Each path below is one point turned by a fixed rotation once a step. After each direction that follows a path, write how fast that rotation turns it, in degrees a step (0 if it stays still).
Each turn is a multiple of 5 degrees from 10 to 175, or 0.
Each row of a path follows its step; steps can be skipped.
Rotation 1:
step 0: [ 1.35  3.28  2.44  0.20 -1.29 -1.79  2.63  0.11 -4.53 -1.30 -2.27  2.31
  2.38 -2.00 -0.59 -0.11  0.31 -0.21 -2.23 -1.22  2.24 -2.68 -0.29 -0.69
  3.61  3.90 -2.56 -1.05 -0.27 -2.98  0.97 -0.10  2.61]
step 1: [-1.57  2.67  1.82  2.60  0.85 -1.13  2.26 -2.20  3.20 -1.77  0.52  1.10
 -2.91  1.11 -2.24  0.39  0.36 -1.92  0.19 -3.54  2.40 -0.42  2.17 -2.94
 -0.36  0.35 -0.88  2.68 -1.90 -4.12 -1.06  2.13  3.64]
step 2: [ 1.25  3.05 -0.42 -2.33 -0.17 -0.09 -1.51 -2.73 -1.01 -0.59 -0.51  1.49
 -0.92  1.73 -1.58  2.97  0.61  2.69 -5.20 -1.96 -1.60 -2.04  0.38 -2.62
 -1.23 -0.62 -1.33  2.56  2.65  2.41  0.38  2.71  4.00]
step 3: [ 3.80  5.68 -1.38  0.29  1.59  0.69  1.99  0.16 -1.70 -2.11 -1.76  2.36
  1.61 -1.28 -1.94 -0.44 -0.76  2.34  2.71 -1.62 -0.12 -2.15 -1.17  0.94
 -0.58  1.56 -0.55 -2.94  2.52 -3.03 -0.38  1.63  3.36]
step 4: [ 1.91  0.97  1.95  3.59  2.11 -1.64 -0.77  0.76  1.71  2.15  0.12  4.27
 -3.29  1.60 -0.21  1.76 -1.04 -1.71  0.49  0.48 -0.69 -1.71 -2.56 -1.51
  0.31  1.22 -2.36  2.67 -1.19 -3.24 -0.42 -0.85  5.48]
step 5: [ 2.50  2.21 -2.47 -0.40  0.17 -1.21  0.36 -2.40 -2.19  0.40 -0.87 -2.82
 -2.18 -1.95  0.00 -1.95  3.56 -0.63 -4.14 -0.62 -3.42 -3.30 -0.63 -1.32
 -1.00  0.26 -0.02  3.58 -1.11 -1.44 -0.53  1.85  4.33]
step 6: [-0.66  2.86 -0.69  0.08 -0.52 -0.16 -0.77 -0.20 -3.17 -1.02  1.63  2.96
 -0.27 -0.70 -0.52 -0.83 -1.01  0.68  1.55 -5.54 -1.59 -3.47 -2.70 -2.66
  2.14  0.60  2.95 -2.62 -0.54 -2.39  2.24  2.92  2.75]
step 7: [-0.41  2.67  3.18  2.44 -1.44 -2.23  0.13 -0.74  1.28 -2.11  0.12  5.09
  2.61  0.30 -2.52 -1.20  0.15 -0.10 -0.72 -0.27 -4.20 -0.95 -1.59 -1.01
  0.81  0.23 -3.59  4.17 -0.28 -3.36  0.27  0.19  0.80]
step 8: [ 2.01  2.78  0.67 -0.90  1.73 -1.10  0.63  0.55 -2.71 -2.52 -0.93  0.52
 -2.39 -1.82  0.32 -0.18  1.98 -3.15 -4.98 -2.47 -0.70  2.02  2.47 -2.03
 -0.86  3.80 -1.53  1.54  1.68 -2.78  2.23  0.82  2.67]
step 9: [-1.38  1.96  1.46 -0.32 -1.03 -1.54  2.70 -2.81 -1.82  0.36 -0.85  1.17
 -0.14  0.28 -2.45  1.54 -0.17  0.88 -1.02 -3.52  3.75 -5.18  0.79 -0.97
  4.06  1.99  0.19 -0.49  1.05 -1.88 -0.18  1.25  4.39]
step 10: [ 0.50  4.61  1.37  1.42 -0.31  1.03  1.61 -1.20  3.17 -2.77  0.17  2.34
 -0.60  1.65 -1.75  1.00  0.37  2.12  0.50 -2.49 -0.49 -0.36  0.37 -3.20
 -3.47 -2.98 -3.14  2.23 -1.45 -1.53 -0.75  3.12  3.35]
step 11: [ 4.01  4.27 -1.63 -0.85  2.88 -1.24 -3.25 -1.16 -1.96 -0.48 -1.46  2.89
 -0.68  0.88 -2.20  2.19 -1.08  0.61 -3.23  0.36 -2.17  0.55 -0.91 -1.28
 -0.79  3.63 -0.46  0.56  3.10  0.70 -0.74  1.31  3.84]
[-0.69  0.57 -1.60  0.69 -0.30 -0.87  0.05  0.33  0.88  0.98  0.00  1.55
  0.36  0.03  0.04  0.07  0.15  0.16  0.60 -0.97  1.64 -0.67  0.00  0.66
  0.78 -0.23  0.61 -0.73  0.00 -1.48 -0.18 -0.46 -0.84]  125
[ 0.73 -0.03  0.22  1.77 -0.94 -0.79  0.10  0.10  0.26  0.19 -0.68  0.46
  0.52  0.83 -0.53 -0.02 -0.22 -0.59  0.70 -0.11 -0.03  1.74 -0.24 -1.41
 -0.64  0.51 -0.38  0.34 -1.57  0.25 -1.38 -0.21 -0.22]  115
[-0.09 -0.44 -1.39  1.43  1.21 -0.97  0.34  0.36 -1.05  0.43  0.24 -0.51
  1.27  0.05 -0.50  0.23  0.62 -0.67 -0.82 -0.25  0.56  0.68 -0.41 -0.02
 -0.26 -0.81 -0.01  0.63  1.13  1.04  1.01  1.13  0.27]  120
[ 0.35  0.41 -0.63  0.30 -0.16  0.54  1.51 -0.06  0.94 -0.81 -0.02 -1.53
  0.07 -0.79 -0.62 -1.15  1.03 -0.12  1.31 -0.39 -0.61  0.60  0.70  0.66
 -1.12 -0.30  0.12  0.26  0.59 -1.50 -0.30  0.54 -0.22]  160
[ 0.83 -0.17 -1.30  0.33  0.92  0.45 -0.34  0.34 -0.16  0.62 -0.38 -0.07
 -0.54 -0.14  1.35  0.54 -0.12  0.89  1.25  1.05 -0.43 -0.65 -1.78  0.10
 -0.73 -0.22  0.89  0.76  0.09 -0.08 -1.31  0.00  0.97]  45
[-0.21  0.70 -0.16 -0.86 -1.02  0.41  0.48  1.98 -0.05  0.96 -0.62 -0.18
  0.39  0.83  0.60 -0.16  1.15  0.30 -1.32  0.40 -0.31 -0.50 -0.23 -1.03
 -0.67 -1.25 -1.35  0.19  0.27 -0.47 -0.37 -0.24 -0.57]  135
[ 0.77  0.52 -0.13 -0.67 -0.15 -0.16 -0.95  1.58 -0.40 -0.68  0.52  1.17
  1.38 -0.21 -0.98  0.23 -1.64  0.87  0.29 -0.16 -1.12  0.97  0.48  1.13
 -0.39 -0.68  0.17  0.51  0.55 -0.22 -0.05 -0.39  0.02]  90
Rotation 2:
step 0: [-0.87  0.83 -5.02 -0.61 -0.67  1.47  1.81  4.04 -1.63  2.59 -1.38 -2.39
  2.52  0.49 -1.01 -2.23 -1.37  1.52  0.76  1.14 -4.12 -0.91 -0.58  0.31
 -3.63 -2.88  1.51 -1.23 -2.26  4.34  2.02 -0.18 -0.54]
step 1: [-0.95  0.51  1.24  2.25  4.34 -2.65  2.26  1.16  0.23 -1.39 -2.41  0.27
 -2.67 -0.66  3.42  0.86 -0.40 -0.50  1.74 -1.06 -4.10  2.68  2.53 -1.88
 -4.74  2.09 -0.39 -2.39 -1.12  2.22  2.63  0.60 -2.13]
step 2: [ 2.68  1.59 -1.46  0.66  0.93  4.75  0.47  1.43 -1.36  2.52 -1.51  0.90
 -1.24 -2.42 -0.34  0.52 -2.57 -3.10 -0.64  2.08  0.96  1.22 -2.67  0.20
 -1.81  3.01 -2.09 -3.75  1.32  0.03  1.26 -0.17 -5.81]
step 3: [ 0.95 -2.81  1.93  0.15 -0.25  0.43  0.47  1.74 -0.58  1.94 -3.00  2.77
  1.16 -2.80  3.90 -6.29  0.49 -2.65  2.46  1.68 -2.17  0.38 -2.62  0.32
 -0.64  0.92 -3.68  1.24  2.32  0.10  1.66  0.06  1.90]
step 4: [ 2.57  2.30 -1.20  3.03 -1.10 -1.19 -2.37  5.58  2.81  2.35  1.72  2.91
  1.34  2.70  1.11 -1.28 -0.57  0.90  0.57  0.32 -2.29  1.59 -0.72 -0.47
 -0.88  3.41 -2.36 -2.51  0.10 -2.61 -3.67  1.58  1.30]
step 5: [ 1.04  1.75 -1.89  0.16 -2.18  1.75  1.60  0.18  2.15 -0.19  0.97  2.57
 -2.84  1.24  0.73 -5.35 -2.50  3.99  1.68 -0.68  1.14 -0.11 -0.92  1.37
 -0.56  0.88 -2.45 -1.59 -4.73  1.16  2.45 -3.89  1.18]
step 6: [ 0.32 -3.09 -2.53  1.68  1.66  2.33  1.74  3.34 -2.16  1.76  2.07 -0.13
  2.39 -1.24 -1.63  0.12 -2.56  4.17  3.32 -0.59 -5.18  0.57 -0.69 -1.49
 -2.26 -1.97  1.48 -1.70 -2.28  1.85  0.94  0.00  1.40]
step 7: [-2.81  1.92 -1.90  2.09  1.46 -1.05 -1.58  2.80  0.96 -1.97 -1.89 -0.48
 -1.21 -1.28  2.49 -1.17 -2.74 -1.82 -0.64 -1.07 -2.68 -1.36  2.94 -1.24
 -5.27  1.25  2.27 -3.51 -1.01  1.18  3.87 -1.63 -1.93]
step 8: [ 2.63  2.50  0.84  3.23  3.03  3.98  3.16 -3.01 -1.52  2.96 -4.20  1.27
  0.12 -1.68  0.05 -0.47 -1.51  0.06  0.85  1.51 -1.85  1.82 -0.48  0.10
 -3.14  1.16 -0.93 -1.68  0.29 -2.05  1.18  0.15 -4.80]
step 9: [ 0.65 -1.87 -1.78 -1.08 -0.33  2.39  0.09  4.20  1.89  1.36 -3.65  3.28
 -0.22 -2.00  1.54 -2.10  1.47 -4.03  4.82  2.39 -1.42 -0.01 -1.42  1.15
 -1.16  1.19 -0.88 -0.58  4.52  1.43 -0.35 -1.70 -0.21]
step 10: [ 1.62  4.01  0.29  0.78 -0.70 -1.16 -0.64  4.17  0.38  0.68 -1.43  1.53
  2.33  2.78  0.93 -3.98  2.41  0.43  0.51  0.58 -2.48  0.62 -1.90  0.34
 -1.88  3.19 -4.97 -0.86 -1.86 -0.69  0.04  4.68  0.46]
step 11: [ 3.38  1.16 -1.92  1.04  0.34  0.22  2.04  3.62  1.87  1.78  2.02  2.01
 -5.03  0.56  1.40 -2.63 -2.23  1.25  1.14 -0.51  0.51  4.33 -0.34  1.13
  0.32 -1.28 -3.09 -1.24 -3.63  1.69 -1.37 -3.13  0.91]
[ 1.31 -0.37  0.80  0.77 -0.75  2.11  0.50  0.00 -0.56  0.58  0.64 -1.14
 -0.48  0.90  0.56 -0.18 -0.23 -0.71  0.63  0.33 -0.13 -0.30  0.25  0.92
  0.45  0.15  1.06  1.14  0.29  0.96  0.69 -0.15  0.60]  120
[-0.41 -0.44 -1.00 -0.08 -0.37 -0.61 -0.10  1.49  0.78  0.62 -0.65  0.26
 -1.50 -0.08  0.52 -0.52 -0.51 -1.00 -0.64 -0.18  1.05 -0.86  0.36  0.62
  0.49 -1.54  0.58 -0.04  0.38  0.71 -0.49 -1.44 -0.55]  170
[-0.61  0.91  1.10  0.30 -0.79  0.70  0.10  0.93 -0.52  0.04  0.51  0.27
 -0.35  0.28  0.52 -1.10 -0.11 -0.06  1.53  0.91 -0.84  0.01 -0.26 -1.80
 -0.78 -0.68 -0.49 -0.84 -0.30  0.02 -0.57 -0.80 -1.28]  0
[ 1.22  0.78 -0.16  0.02 -0.28 -0.25  0.43 -0.41  0.74  0.93  0.09  0.34
  0.39 -1.25  0.15 -0.60  0.17 -1.05  1.24 -0.96  1.15 -1.57  0.33 -0.88
 -0.40  0.64 -0.51  0.90  0.68 -0.35 -1.00  0.98  0.07]  60
[-0.89  0.82 -0.45 -0.05 -1.13 -0.06  0.37 -0.29  1.36  1.13 -0.35  1.23
  0.27  1.61 -0.20  0.10  1.58  0.35  0.57  0.82 -0.76 -0.33 -0.74  1.03
  0.56  0.42 -0.16  0.54  0.09 -0.43 -0.59 -0.47  0.79]  65
[ 0.48  0.51 -0.49  0.08 -0.89 -0.31  0.12  0.98  0.06 -0.31  0.73 -1.07
  0.76 -0.68 -0.32 -0.15 -0.21  1.16  0.16 -1.38 -0.79 -0.08  0.82 -0.17
  1.45  0.23 -0.62  0.85 -0.84 -0.90  0.12 -1.91  0.25]  55
[ 1.30  0.53  0.27 -0.39 -0.33 -0.39  0.77 -1.01  0.97  0.39 -0.96 -0.52
 -0.49  0.79  1.03  0.18 -0.53  1.55 -0.15  0.21  0.80  1.21  0.98 -0.75
  0.19  0.81  0.74 -1.07  0.71  0.16 -0.70 -0.66 -0.39]  110
Rotation 3:
step 0: [ 1.14  2.15  0.55 -0.06 -0.58 -0.61 -3.02  2.19  2.33  2.02 -2.78 -3.03
  1.45 -3.89 -0.54 -2.74 -0.93 -2.48  1.58 -1.66  2.63 -3.71  2.45 -0.40
 -1.58 -3.07  0.83  0.02 -3.01 -1.07  2.28 -2.53 -1.64]
step 1: [ 4.47  2.01  0.51  0.02 -2.23 -2.16 -4.11 -1.81  1.97 -1.70 -1.28  0.96
 -0.51 -2.64 -0.94 -2.36  2.41 -3.32 -0.65  0.56 -0.07 -1.52  0.01  4.97
 -1.46 -0.28  0.53 -3.22 -2.84  0.49  1.78  0.77 -0.20]
step 2: [ 0.74  2.33  3.93  0.78  0.73  0.81 -1.40 -3.17 -1.28 -0.77 -1.15  2.68
 -2.16 -2.97 -1.38  1.15 -0.38 -2.35  1.17  1.40  2.82 -0.03 -3.25  2.01
  1.75 -3.43  0.39 -3.16 -2.12  0.35 -1.64  4.06 -1.97]
step 3: [-2.35  1.59 -0.77 -1.97  2.24  0.43 -2.10 -0.60  1.30  3.15 -0.32  1.16
 -0.06 -1.49 -1.81 -0.19  0.96  2.96  0.09  1.04  5.50 -1.80 -1.06  2.80
  1.68 -1.33  3.00  1.02 -1.18 -3.29 -1.92  3.50 -3.06]
step 4: [-0.61  1.25 -3.39 -3.46  2.60  1.18 -4.13  0.89 -1.18  0.05  0.36  0.05
  1.34 -1.71  0.69 -3.57 -0.23  1.34  1.81  1.57  4.85 -1.64 -1.84  3.50
 -1.49 -0.15 -3.53  0.78  0.36 -1.29  2.53  0.57  0.90]
step 5: [ 2.54  0.49  1.35 -0.80  0.77 -0.34 -2.60  0.56  0.31  2.74 -0.58 -1.11
  2.84 -0.68 -1.71 -0.78 -1.39 -2.23  3.27  2.53  4.37 -1.10  1.68  1.59
 -1.66 -4.48 -2.04 -2.90  3.05  1.95  1.45 -1.22  1.96]
step 6: [-0.65 -1.72  1.43  2.68 -2.45 -1.22 -0.90 -2.18  2.16  2.39 -2.13  1.08
  0.44 -0.05 -5.68 -1.90  1.00 -1.24  2.64  1.43  1.53 -0.74  1.53  2.97
  0.21 -2.65  0.40 -2.76 -2.89 -2.55  3.56 -0.81  1.17]
step 7: [-1.26  2.04 -2.85  0.59 -3.49  0.85 -1.15 -2.51 -0.02 -1.90  1.50 -0.74
 -2.29 -1.02 -4.08 -1.04 -2.32 -3.59  0.83  0.89  1.33 -3.28 -3.97  2.15
  1.07 -2.69  0.39 -1.33 -2.84 -2.85  0.24  0.01 -1.40]
step 8: [-0.56  3.14 -0.48 -2.92 -1.71 -0.86 -4.12  1.03  0.02 -1.10  2.68 -0.40
 -2.39 -0.52 -2.05 -0.34  2.07 -1.38 -0.33 -0.14  3.02 -1.05 -1.62  1.63
  4.33 -4.32  1.80  0.43  3.14  0.94  0.78  3.14 -1.84]
step 9: [-0.59  2.28 -0.13 -0.11  1.67  1.17 -0.61  3.51  0.82 -1.89 -1.61  1.40
  0.60 -0.49  1.06 -2.15  0.75  1.98  4.72 -1.79  3.82  1.62 -0.69  3.35
  0.88 -3.93  2.03 -0.37  1.31 -1.08  3.94  3.68  0.25]
step 10: [ 3.22 -1.73 -3.83 -0.28 -2.44  2.23  0.10  3.32  0.70  2.48 -0.97 -0.41
  2.72 -1.48 -0.23 -0.21  0.29  0.13  4.08  0.03  4.75  0.20 -0.97  1.94
 -3.36 -3.20 -0.24 -1.62 -2.66  0.48 -0.04  1.35 -1.62]
step 11: [ 0.54 -1.60  0.14 -0.09 -4.76  0.40 -4.38  0.30  0.57  0.38 -1.05 -0.46
  1.70 -3.37 -1.60 -2.54  1.79 -0.86  2.07  1.25  4.66 -1.80  0.78 -1.40
  2.49 -0.06 -1.14 -2.85 -3.93  2.07  0.08 -1.11  1.79]
[-1.40 -0.65 -1.55  0.12  0.23 -1.58  0.30 -0.23 -0.35 -0.81 -0.24 -0.37
 -0.95 -0.72  0.26  1.59 -0.71  0.26 -0.21  1.04  0.95 -0.42  1.09 -0.10
  0.91  0.13 -0.18 -0.20 -0.86  0.55  0.25  0.09 -0.44]  85
[ 1.08  0.88 -1.38 -0.17 -0.34 -0.74  0.39  0.68  0.21  0.80  0.06 -0.03
  0.40  0.30 -0.26  0.41 -0.45  0.36 -1.06  0.83 -0.25 -0.42  0.64  0.50
 -0.56 -0.68  1.78 -0.85  0.82 -0.39 -1.86 -0.09  0.61]  155
[ 0.72 -0.78 -0.02 -0.78  0.64  0.48  0.66  0.50  0.55  0.58  0.42 -0.98
  0.90 -0.86 -0.11  0.39  0.64  0.62  0.40  1.05  0.10  0.22 -0.08 -0.27
  0.91 -0.28 -0.96 -0.44 -0.61 -0.70  0.23 -2.28  1.34]  60
[-0.80 -0.26 -0.36 -0.94 -0.24  0.37  1.00 -1.01  1.36  0.05 -0.93 -0.48
 -0.54  0.84  1.15 -1.51 -0.11  0.84 -0.57  0.12 -1.04  0.29  0.27 -0.17
  0.26 -0.92 -0.96 -0.98  0.25  0.87 -0.70 -0.18 -0.85]  0
[-0.44  1.09 -0.79 -2.19 -0.32  0.05 -0.97 -0.36 -0.45 -0.42  0.17  0.12
  0.49 -0.74 -0.06 -0.63 -0.48 -0.30 -0.85 -0.99  0.08 -0.36  0.94 -1.68
  0.51  0.30 -0.09  0.39  0.73 -1.33  0.47 -0.43 -0.13]  90
